Some points, each followed by its number:
[-0.2 -1.3  1.6 -2.6 -0.3 -0.3 -0.3  0.2  1.6 -1.8  1.6  0.2] 0
[ 0.8  0.6 -0.6  0.9  0.8  1.3  0.2  0.7 -2.4 -0.7 -0.7 -0.4] 1
[ 0.5 -1.3  0.7 -2.7 -0.6 -0.6 -0.9 -0.5  1.6  2.   1.2 -0.1] 2
[-0.2 -0.5  0.8 -2.4 -1.7 -1.4 -1.4 -1.4  1.5  1.3  0.7  0. ] 3
[ 0.   0.2 -0.6  1.1  0.5  1.1 -0.3  0.8  3.1 -0.5 -1.4  0. ] 4
[ 0.1  1.2 -1.5  0.8 -0.1  1.1 -0.2  0.4 -2.5 -0.1 -0.3 -0.4] 5
[-0.4 -1.2  1.6 -1.5  1.   0.7  1.5 -1.9  0.7 -0.7  2.1  0.2] 6
[-0.8 -2.1 -1.8 -1.4 -1.6 -2.2 -1.  -1.   0.8 -0.1 -0.5  0.2] 7
[-0.5 -1.3  1.8 -2.   0.3  0.3  0.8  1.   1.2 -1.4  2.1  0.2] 8
[-0.3  1.1 -0.7  0.4  0.   0.5  0.   0.1 -3.1 -0.2 -0.7  0.2] 9
[-0.3 -1.3  1.9 -2.3  0.3  0.1  0.4  0.8  1.4 -1.5  1.9 -0.1] 10
[ 0.6  0.5 -0.7  0.8  1.2  1.1  0.3  0.8 -2.4 -0.4 -0.9 -0.5] 11
[-0.1  1.1 -0.2  0.7  0.   0.8  0.2  0.5 -3.   0.1 -0.8 -0.1] 12
[ 0.7  0.8 -1.   0.6  0.9  1.3  0.   0.5 -2.4 -0.4 -0.8 -0.4] 13
[ 0.1  0.6 -0.5  0.8  0.3  0.6 -0.4  0.4 -2.7 -0.2 -1.6  0.1] 14
[-0.2 -0.5  0.9 -2.7 -1.3 -1.4 -1.2 -1.1  1.7  1.6  0.8  0.2] 15
[-0.2  1.4 -0.2  0.8 -0.2  1.   0.2  0.1 -2.6 -0.6 -0.9  0.1] 16
[-0.3  1.1 -1.4  1.1  0.   0.9  0.6  0.6 -2.4 -0.3 -0.5 -0.3] 17
[ 0.  -1.2  0.8 -2.3 -0.5  0.2  0.   0.4  1.5 -2.   2.3  0. ] 18
[ 0.6  0.5 -0.8  0.6  0.8  1.1  0.3  0.7  3.5 -0.4 -0.5 -0.3] 19
[-0.3  1.2 -0.2  0.4 -0.2  1.3  0.6  0.2 -2.6 -0.5 -0.9 -0.1] 20
[-0.2 -1.1  1.2 -2.5 -0.8 -1.  -1.  -0.6  1.5  2.2  1.   0.2] 21
[-0.2 -0.3  0.3  0.8 -2.1 -2.1  1.7 -2.   1.9  0.9  0.5  0.2] 22
[ 0.3 -0.3 -0.1  1.   1.8 -2.1  1.3 -2.4  2.1  0.5  0.  -0.2] 23
[-0.8 -2.  -2.1 -1.5 -1.7 -1.9 -0.7 -1.   0.7  0.1 -0.4  0.6] 24
[ 0.5 -0.3 -0.1  1.   1.8 -2.1  1.4 -2.4  2.1  0.5  0.1 -0.1] 25
[-0.1 -0.3  0.5  1.2 -1.9 -1.9 -1.7 -1.8  1.9  1.1  0.6  0.1] 26
[ 0.   0.8 -0.6  1.2 -0.3  0.7 -0.1  0.3 -2.2 -1.2 -1.5  0. ] 27
[-0.1  0.9  0.   0.6  0.7  1.2  1.2  0.6  3.5  0.3 -0.2  0. ] 28
[-0.3 -1.4  1.8 -2.3  0.5  0.3  0.6  0.6  1.1 -1.4  2.   0.2] 29
[ 0.3 -1.4  1.  -2.5 -0.3 -0.2 -0.9 -0.2  1.7  2.2  1.  -0.3] 30
[-0.4 -1.5  1.8 -2.3  0.2  0.3  0.3  0.5  1.3 -1.4  1.9  0.1] 31
[ 0.  -0.3 -0.2  1.1 -2.1 -1.9 -1.8 -1.6  1.9  0.8  0.8  0. ] 32
[-0.3  1.2  0.   0.7  0.3  1.1  0.2  0.3 -2.8  0.1 -0.7 -0.1] 33
[-0.2  1.3 -0.4  0.9  0.   0.4 -0.1  0.1 -2.8  0.2 -1.1 -0.1] 34
[ 0.2  0.2 -0.4  1.   0.5  1.  -0.3  0.8  3.3 -0.1 -1.4  0. ] 35
[ 0.4 -0.1 -0.1  0.8  1.4 -2.4  1.2 -2.5  2.3  0.2  0.1 -0.2] 36
[ 0.4 -0.6  0.3  1.3 -1.6 -1.6 -2.  -1.7  1.9  1.3  0.6 -0.3] 37
[ 0.7  0.8 -0.8  1.   0.2  1.3  0.2  0.1 -2.2 -0.9 -1.1 -0.6] 38
[-0.3  1.2 -0.4  0.6 -0.2  0.8  0.2  0.  -2.9 -0.4 -0.8 -0.1] 39
[-0.1  1.3 -0.1  0.8  0.   0.6  0.4  0.  -2.8 -0.4 -1.1  0. ] 40
[-0.3 -1.4  1.9 -2.   0.6  0.4  0.6  1.1  1.  -1.2  2.1  0.2] 41
[ 0.2 -1.8  1.3 -1.8  1.   0.7  0.8  1.2  1.1 -1.4  1.9  0.1] 42
[-0.3  0.2  0.3  0.7  1.2 -3.   1.5  1.4  2.2  0.8  0.4  0.2] 43
[ 0.1  0.4 -0.5  0.7  0.3  0.4 -0.8  0.4 -2.8 -0.2 -1.6  0. ] 44
[-0.4  1.5 -0.2  0.5  0.   0.8  0.4  0.5 -2.7 -0.2 -0.9  0.1] 45
[-0.2 -0.7  0.1 -2.7 -1.3 -0.9 -0.8 -0.7  1.7  1.9  1.5  0. ] 46
[-0.2 -0.3  0.6  0.8 -2.1 -2.   1.7 -2.   1.9  1.   0.5  0. ] 47
[-0.1  0.7 -0.3  0.6  0.4  0.2 -0.8  0.7 -2.7 -0.1 -1.5  0.3] 48
[-0.1  1.2 -1.2  0.8  0.2  1.1  0.6  0.7 -2.5 -0.2 -0.2 -0.1] 49
[ 0.6  0.5 -0.7  0.8  0.8  1.1  0.4  0.4  3.5 -0.5 -0.6 -0.4] 50
[ 0.1 -1.6 -1.9 -1.2 -1.1 -1.5 -1.1 -0.9  0.8 -0.5  2.8  0. ] 51
New points follow, each followed by the numbers of its two nearest points above, nearest first.
[-0.4  0.8  0.1  0.6  0.5  1.   0.9  0.7  3.6  0.2 -0.5  0.1] 28 19
[ 0.2 -0.3  0.1  0.8  1.3 -3.   0.9  1.8  2.1  0.7 -0.5 -0.1] 43 23
[ 0.1  1.  -0.3  0.8  0.2  0.6  0.4  0.9 -2.9  0.2 -0.6 -0.2] 12 33
[ 0.  -1.4  1.3 -1.4  1.2  1.   1.1 -2.2  0.9 -0.9  1.9  0. ] 6 29
[-0.6  0.9  0.   0.7  0.7  1.2  1.1  0.9  3.3  0.3 -0.4 -0.1] 28 19
[-0.1  0.3 -0.5  1.   1.2 -2.7  1.5  1.5  2.3  0.6  0.7 -0.1] 43 23
[-0.1  1.   0.   0.7  0.1  0.8  0.4  0.6  3.7  0.1 -0.5 -0.1] 28 19
[ 0.2 -1.8  1.2 -2.   0.8  0.8  0.4  1.   1.3 -1.6  1.7 -0.2] 42 41
[-0.3  0.6  0.1  0.8  0.5  1.4  1.2  0.7  3.3  0.5 -0.3  0. ] 28 19
[-0.2 -1.5  1.4 -0.9 -1.6 -2.1 -1.9 -1.2  0.5 -0.6  1.8  0.3] 3 15
[-0.1  1.1  0.3  0.4  0.4  0.7  0.4  0.5  3.7  0.3 -0.6  0.1] 28 19
[ 0.6  0.8 -0.8  0.9  0.4  1.4  0.4  0.4 -2.2 -1.  -1.  -0.4] 38 1
[-0.1  1.  -1.4  0.9  0.3  1.3  1.   0.7 -2.3 -0.1  0.2 -0.2] 49 17
[ 0.5  0.  -0.1  0.8  1.6 -2.6  1.3  1.4  2.6  0.2  0.  -0.1] 43 25
[-0.1 -1.3  0.9 -2.6 -0.9 -1.1 -1.5 -0.3  1.3  2.1  0.6  0.3] 21 2
[ 0.3 -1.5  1.1 -2.   1.   0.9  0.6  1.2  1.2 -1.4  1.8 -0.2] 42 41
[ 0.5 -1.4  0.9 -2.4  0.1  0.2 -0.4  0.1  1.4  2.4  1.5 -0.2] 30 2
[ 0.1  0.4 -0.4  1.   0.3  0.8 -0.1  0.6 -2.7 -0.3 -1.5  0.2] 14 44
[-0.5 -1.5 -1.5 -1.1 -1.3 -1.8 -0.8 -1.   0.7 -0.2  3.   0.4] 51 24
[-0.5 -1.3  1.6 -1.1 -1.5 -2.  -1.4 -1.4  0.7 -0.2  2.2  0.2] 3 15
[-0.1 -0.4  0.8  1.1 -2.  -1.8 -1.7 -1.8  1.6  1.3  0.5  0. ] 26 37
[ 0.4 -1.2  0.8 -2.7 -0.6 -0.8 -1.3 -0.7  1.8  1.8  1.  -0.2] 2 21
[-0.2 -0.6  0.7  1.1 -1.9 -1.9 -1.6 -1.7  2.   1.1  0.6  0.3] 26 32
[-0.1  0.4  0.2  0.9  0.6  1.1  0.7  1.   3.6  0.3 -0.4  0. ] 28 19
[-0.4 -1.4  1.9 -1.8  0.9  0.5  0.9  1.3  0.9 -1.   2.1  0.3] 41 8
